In the data rows, zero lies at 4.5, halfway between 4 and 5.
Here are some points, each followed by its number:
array([2., 6., 5., 2., 4., 1., 5., 1., 5., 5., 3., 8., 7., 2., 3., 9., 8., 6.,
       7., 7., 9., 4., 5., 9., 8., 0., 2., 6., 6., 4., 9., 6.]) 0
array([4., 4., 2., 7., 0., 4., 5., 5., 5., 3., 5., 3., 7., 2., 1., 5., 7., 3.,
       7., 1., 3., 7., 3., 1., 3., 4., 3., 6., 4., 7., 3., 7.]) 1
array([6., 6., 4., 4., 6., 7., 5., 7., 6., 3., 7., 6., 1., 6., 5., 0., 2., 1.,
       1., 9., 0., 7., 4., 3., 5., 6., 5., 5., 4., 5., 5., 4.]) 2
array([4., 4., 3., 7., 0., 3., 7., 2., 6., 2., 4., 2., 9., 3., 2., 4., 6., 4.,
       5., 0., 4., 7., 2., 4., 2., 4., 2., 7., 5., 8., 5., 3.]) 3
array([6., 3., 5., 6., 4., 5., 3., 6., 3., 7., 4., 2., 5., 5., 4., 4., 6., 6.,
       7., 1., 5., 2., 5., 3., 3., 4., 5., 4., 5., 3., 3., 5.]) 4
array([5., 5., 4., 8., 0., 4., 6., 3., 5., 4., 4., 0., 8., 3., 3., 2., 6., 5.,
       6., 0., 2., 5., 2., 2., 0., 5., 3., 6., 5., 8., 3., 2.]) 5
array([4., 5., 4., 5., 4., 5., 4., 4., 5., 3., 5., 4., 4., 5., 5., 3., 3., 3.,
       3., 5., 2., 6., 4., 4., 5., 6., 5., 4., 4., 5., 5., 4.]) 6
array([5., 5., 6., 3., 5., 4., 6., 4., 4., 5., 3., 6., 5., 4., 4., 7., 5., 5.,
       6., 6., 7., 4., 6., 5., 5., 3., 5., 6., 6., 4., 6., 5.]) 7
array([4., 5., 4., 4., 4., 3., 6., 2., 6., 3., 4., 5., 6., 4., 3., 6., 5., 4.,
       5., 4., 4., 5., 4., 6., 5., 4., 3., 5., 4., 7., 6., 4.]) 8
array([4., 5., 4., 4., 4., 3., 6., 2., 6., 3., 5., 5., 6., 5., 3., 5., 4., 4.,
       4., 5., 4., 5., 5., 5., 6., 4., 4., 5., 4., 6., 6., 4.]) 9
array([4., 4., 4., 5., 2., 3., 6., 2., 5., 4., 3., 3., 8., 4., 3., 8., 6., 6.,
       7., 2., 6., 4., 4., 5., 3., 3., 3., 4., 4., 6., 4., 4.]) 10
array([3., 4., 5., 4., 5., 2., 5., 3., 5., 6., 4., 7., 6., 2., 4., 9., 8., 8.,
       9., 5., 9., 2., 5., 6., 5., 1., 3., 6., 6., 4., 5., 6.]) 11
array([2., 7., 5., 2., 5., 2., 4., 3., 6., 5., 6., 9., 5., 4., 5., 8., 4., 5.,
       4., 9., 9., 3., 4., 9., 7., 2., 3., 5., 4., 3., 9., 4.]) 12
array([3., 5., 6., 3., 8., 5., 3., 6., 4., 5., 5., 8., 1., 5., 7., 6., 3., 6.,
       2., 9., 6., 3., 6., 7., 9., 4., 6., 3., 4., 2., 5., 6.]) 13
array([5., 5., 4., 5., 5., 5., 4., 5., 5., 3., 5., 4., 4., 5., 5., 3., 3., 3.,
       2., 5., 2., 6., 4., 4., 4., 6., 4., 4., 3., 6., 4., 4.]) 14
array([5., 4., 6., 4., 5., 5., 5., 6., 3., 6., 3., 4., 5., 4., 5., 5., 6., 5.,
       6., 4., 7., 3., 6., 4., 5., 4., 5., 4., 6., 2., 5., 5.]) 15
array([4., 6., 4., 4., 4., 4., 6., 3., 6., 3., 5., 6., 5., 4., 3., 6., 4., 3.,
       4., 6., 4., 7., 4., 5., 6., 5., 4., 6., 4., 6., 6., 5.]) 16
array([4., 4., 4., 5., 3., 3., 5., 2., 4., 5., 3., 3., 7., 4., 4., 8., 6., 7.,
       7., 1., 6., 3., 5., 5., 3., 3., 3., 5., 4., 6., 4., 4.]) 17
array([6., 5., 4., 4., 6., 6., 4., 7., 5., 4., 5., 6., 2., 5., 5., 2., 5., 1.,
       4., 8., 4., 7., 4., 3., 5., 5., 6., 5., 5., 3., 5., 6.]) 18
array([3., 4., 5., 4., 4., 2., 5., 3., 5., 5., 4., 7., 6., 3., 4., 9., 8., 7.,
       9., 4., 9., 3., 5., 6., 5., 1., 3., 6., 6., 3., 6., 6.]) 19
array([4., 4., 5., 4., 5., 2., 5., 3., 5., 5., 4., 7., 6., 3., 4., 8., 7., 7.,
       9., 4., 9., 3., 5., 6., 5., 2., 3., 6., 6., 3., 5., 6.]) 20
array([5., 2., 5., 7., 2., 5., 3., 6., 3., 7., 3., 4., 6., 2., 4., 9., 9., 9.,
       9., 0., 9., 3., 6., 2., 3., 3., 5., 6., 6., 1., 2., 9.]) 21
array([5., 4., 5., 4., 4., 3., 5., 4., 5., 5., 3., 6., 6., 4., 4., 8., 7., 6.,
       8., 5., 8., 3., 5., 5., 5., 2., 4., 6., 6., 4., 5., 6.]) 22
New points follow, each followed by the numbers of its two nearest points above, nearest first.
array([5., 4., 6., 4., 7., 7., 3., 8., 2., 6., 4., 5., 2., 5., 6., 4., 4., 5.,
       5., 5., 6., 3., 7., 4., 4., 5., 7., 4., 5., 2., 4., 6.]) --> 15 4
array([4., 3., 7., 5., 4., 3., 2., 4., 2., 9., 1., 2., 7., 1., 6., 8., 9., 9.,
       9., 0., 9., 0., 7., 5., 0., 2., 5., 5., 7., 2., 2., 5.]) --> 21 4
array([5., 4., 3., 8., 0., 6., 7., 4., 6., 3., 5., 1., 6., 4., 2., 0., 4., 3.,
       4., 0., 0., 8., 2., 0., 2., 6., 3., 6., 5., 8., 2., 2.]) --> 5 3
array([3., 6., 3., 4., 4., 4., 7., 3., 5., 1., 5., 7., 5., 4., 2., 6., 4., 1.,
       2., 8., 2., 9., 4., 5., 8., 5., 4., 6., 4., 6., 7., 6.]) --> 16 9
array([4., 5., 6., 3., 6., 4., 6., 4., 4., 4., 3., 7., 5., 4., 4., 7., 5., 5.,
       5., 6., 7., 4., 6., 5., 6., 4., 4., 6., 5., 3., 6., 6.]) --> 7 22
array([2., 7., 4., 2., 5., 2., 4., 3., 6., 4., 6., 9., 5., 3., 4., 8., 4., 4.,
       4., 9., 9., 2., 4., 9., 8., 2., 3., 5., 4., 4., 9., 5.]) --> 12 0
array([5., 5., 5., 3., 7., 6., 4., 7., 4., 4., 5., 6., 2., 4., 5., 3., 3., 3.,
       2., 9., 3., 6., 4., 3., 7., 6., 5., 5., 5., 4., 4., 6.]) --> 18 2
array([5., 3., 7., 4., 4., 5., 4., 6., 2., 7., 2., 5., 6., 3., 5., 9., 8., 9.,
       9., 3., 9., 2., 8., 4., 4., 3., 6., 5., 6., 0., 3., 8.]) --> 21 15
array([6., 4., 5., 3., 5., 6., 5., 7., 2., 4., 3., 5., 3., 4., 5., 5., 5., 3.,
       4., 6., 4., 7., 6., 3., 5., 6., 6., 5., 5., 2., 4., 7.]) --> 18 15
array([3., 5., 6., 3., 8., 5., 3., 6., 4., 5., 5., 9., 2., 6., 7., 5., 2., 5.,
       1., 9., 5., 4., 6., 7., 8., 5., 6., 3., 4., 1., 6., 6.]) --> 13 18
array([5., 4., 6., 4., 5., 5., 4., 6., 3., 6., 3., 4., 4., 4., 5., 5., 5., 6.,
       6., 4., 6., 3., 6., 4., 5., 4., 5., 5., 5., 3., 4., 5.]) --> 15 7
array([6., 5., 6., 2., 9., 7., 1., 9., 2., 8., 4., 7., 0., 8., 8., 4., 2., 3.,
       0., 9., 4., 4., 8., 5., 7., 6., 9., 1., 4., 0., 5., 6.]) --> 13 18
array([6., 6., 5., 3., 8., 7., 3., 8., 4., 5., 6., 6., 0., 7., 7., 0., 0., 1.,
       0., 9., 0., 5., 4., 5., 7., 7., 7., 3., 4., 3., 5., 4.]) --> 2 18
array([5., 3., 6., 5., 3., 5., 4., 5., 2., 8., 2., 3., 6., 2., 4., 7., 8., 9.,
       9., 0., 9., 2., 6., 3., 2., 3., 5., 5., 7., 2., 3., 6.]) --> 21 4
array([5., 3., 7., 5., 3., 4., 3., 4., 2., 9., 1., 2., 8., 2., 6., 8., 9., 9.,
       9., 0., 9., 0., 7., 5., 0., 3., 5., 4., 7., 2., 2., 4.]) --> 21 4
array([6., 2., 6., 6., 3., 5., 3., 5., 2., 7., 2., 0., 6., 4., 5., 6., 8., 9.,
       9., 0., 6., 2., 6., 2., 1., 4., 5., 4., 6., 4., 1., 5.]) --> 4 21
array([4., 5., 3., 5., 3., 3., 6., 3., 5., 4., 4., 5., 7., 4., 3., 6., 6., 3.,
       6., 3., 5., 6., 4., 4., 4., 3., 3., 7., 5., 7., 6., 5.]) --> 8 9
array([5., 4., 2., 7., 0., 4., 5., 5., 5., 4., 5., 2., 7., 3., 2., 5., 6., 3.,
       6., 1., 3., 7., 3., 1., 3., 4., 3., 6., 4., 7., 3., 6.]) --> 1 3
array([3., 6., 5., 3., 6., 3., 5., 3., 4., 3., 3., 8., 5., 4., 5., 8., 4., 5.,
       3., 8., 6., 4., 6., 6., 8., 4., 4., 5., 5., 4., 7., 6.]) --> 7 12
array([4., 4., 5., 3., 7., 5., 3., 6., 4., 5., 5., 8., 2., 5., 6., 6., 3., 5.,
       1., 9., 5., 4., 6., 6., 8., 5., 6., 3., 4., 1., 6., 6.]) --> 13 18
array([3., 6., 4., 4., 4., 1., 6., 1., 5., 3., 3., 7., 7., 4., 3., 9., 6., 6.,
       6., 6., 8., 4., 5., 7., 7., 2., 2., 6., 5., 5., 8., 5.]) --> 0 19
array([3., 5., 5., 3., 8., 4., 4., 5., 4., 5., 5., 9., 2., 5., 6., 6., 2., 5.,
       1., 9., 6., 4., 6., 7., 8., 4., 5., 3., 4., 1., 6., 6.]) --> 13 12
array([6., 5., 5., 2., 9., 7., 1., 9., 1., 8., 4., 8., 0., 7., 8., 4., 2., 3.,
       0., 9., 4., 4., 8., 5., 7., 7., 9., 1., 4., 0., 4., 6.]) --> 13 18
array([6., 3., 5., 6., 4., 5., 3., 6., 2., 7., 3., 1., 5., 4., 4., 5., 7., 6.,
       8., 0., 4., 3., 5., 1., 2., 5., 6., 5., 5., 4., 1., 5.]) --> 4 15
array([5., 4., 6., 3., 5., 5., 4., 6., 3., 6., 3., 3., 4., 4., 5., 5., 5., 6.,
       6., 5., 7., 3., 6., 4., 5., 4., 6., 5., 6., 2., 4., 5.]) --> 15 7
array([5., 3., 5., 6., 3., 5., 4., 4., 2., 6., 3., 0., 6., 4., 4., 5., 7., 7.,
       7., 0., 5., 2., 5., 3., 2., 4., 5., 4., 5., 5., 2., 4.]) --> 4 17
array([6., 3., 6., 4., 5., 6., 3., 6., 3., 7., 4., 1., 4., 5., 5., 4., 5., 6.,
       6., 1., 4., 1., 5., 3., 3., 5., 6., 3., 5., 4., 2., 4.]) --> 4 15
array([5., 5., 6., 2., 9., 7., 1., 9., 2., 8., 4., 8., 0., 7., 9., 5., 2., 4.,
       1., 9., 5., 4., 8., 5., 7., 7., 9., 1., 4., 0., 4., 6.]) --> 13 18
array([6., 3., 6., 6., 4., 6., 3., 6., 3., 7., 3., 2., 5., 4., 4., 4., 7., 7.,
       8., 0., 6., 2., 5., 2., 2., 4., 6., 4., 5., 3., 2., 5.]) --> 4 15
array([6., 4., 6., 2., 9., 7., 1., 8., 2., 8., 3., 7., 0., 7., 8., 5., 2., 4.,
       0., 9., 4., 5., 8., 5., 7., 7., 9., 1., 4., 0., 5., 6.]) --> 13 18
array([5., 4., 6., 4., 6., 5., 4., 6., 3., 6., 3., 4., 4., 4., 5., 5., 6., 6.,
       6., 4., 6., 3., 6., 4., 5., 4., 5., 5., 6., 3., 4., 5.]) --> 15 7
array([8., 1., 6., 6., 5., 8., 1., 8., 2., 8., 3., 0., 3., 7., 9., 2., 4., 7.,
       6., 0., 3., 2., 7., 1., 0., 7., 9., 2., 5., 2., 0., 3.]) --> 4 15
array([3., 5., 6., 3., 8., 4., 4., 6., 4., 4., 5., 9., 2., 5., 6., 6., 3., 5.,
       1., 9., 6., 4., 6., 7., 8., 4., 5., 3., 4., 1., 6., 6.]) --> 13 12
array([6., 5., 6., 2., 9., 7., 1., 9., 1., 8., 3., 8., 0., 8., 8., 5., 2., 4.,
       1., 9., 5., 4., 8., 6., 7., 6., 9., 1., 4., 0., 5., 6.]) --> 13 18
array([4., 7., 3., 4., 6., 6., 5., 6., 6., 1., 8., 7., 2., 7., 4., 1., 0., 0.,
       0., 9., 0., 9., 2., 4., 8., 7., 4., 3., 1., 6., 5., 5.]) --> 2 14
array([4., 4., 2., 7., 1., 4., 5., 4., 6., 3., 6., 3., 7., 3., 1., 4., 6., 3.,
       6., 2., 2., 7., 3., 1., 4., 4., 3., 6., 4., 7., 3., 6.]) --> 1 3
array([4., 6., 3., 4., 5., 5., 5., 5., 6., 0., 7., 6., 2., 7., 4., 0., 1., 0.,
       0., 9., 0., 9., 2., 4., 8., 7., 4., 3., 2., 7., 5., 5.]) --> 2 14
array([5., 4., 6., 3., 6., 5., 4., 6., 3., 6., 3., 4., 4., 4., 4., 5., 6., 6.,
       7., 5., 7., 2., 6., 4., 5., 3., 6., 5., 6., 3., 4., 5.]) --> 15 7
array([5., 4., 6., 2., 9., 7., 1., 9., 1., 8., 4., 7., 0., 7., 8., 5., 2., 4.,
       1., 9., 5., 4., 8., 6., 7., 6., 9., 1., 4., 0., 5., 6.]) --> 13 18
array([6., 4., 5., 5., 4., 6., 4., 5., 3., 5., 3., 2., 5., 4., 4., 5., 6., 5.,
       6., 2., 4., 5., 5., 2., 4., 5., 5., 5., 5., 4., 3., 5.]) --> 4 15
array([4., 6., 3., 4., 4., 4., 7., 3., 5., 1., 5., 7., 5., 4., 2., 5., 4., 1.,
       2., 7., 2., 9., 3., 5., 7., 6., 4., 6., 4., 6., 6., 6.]) --> 16 9
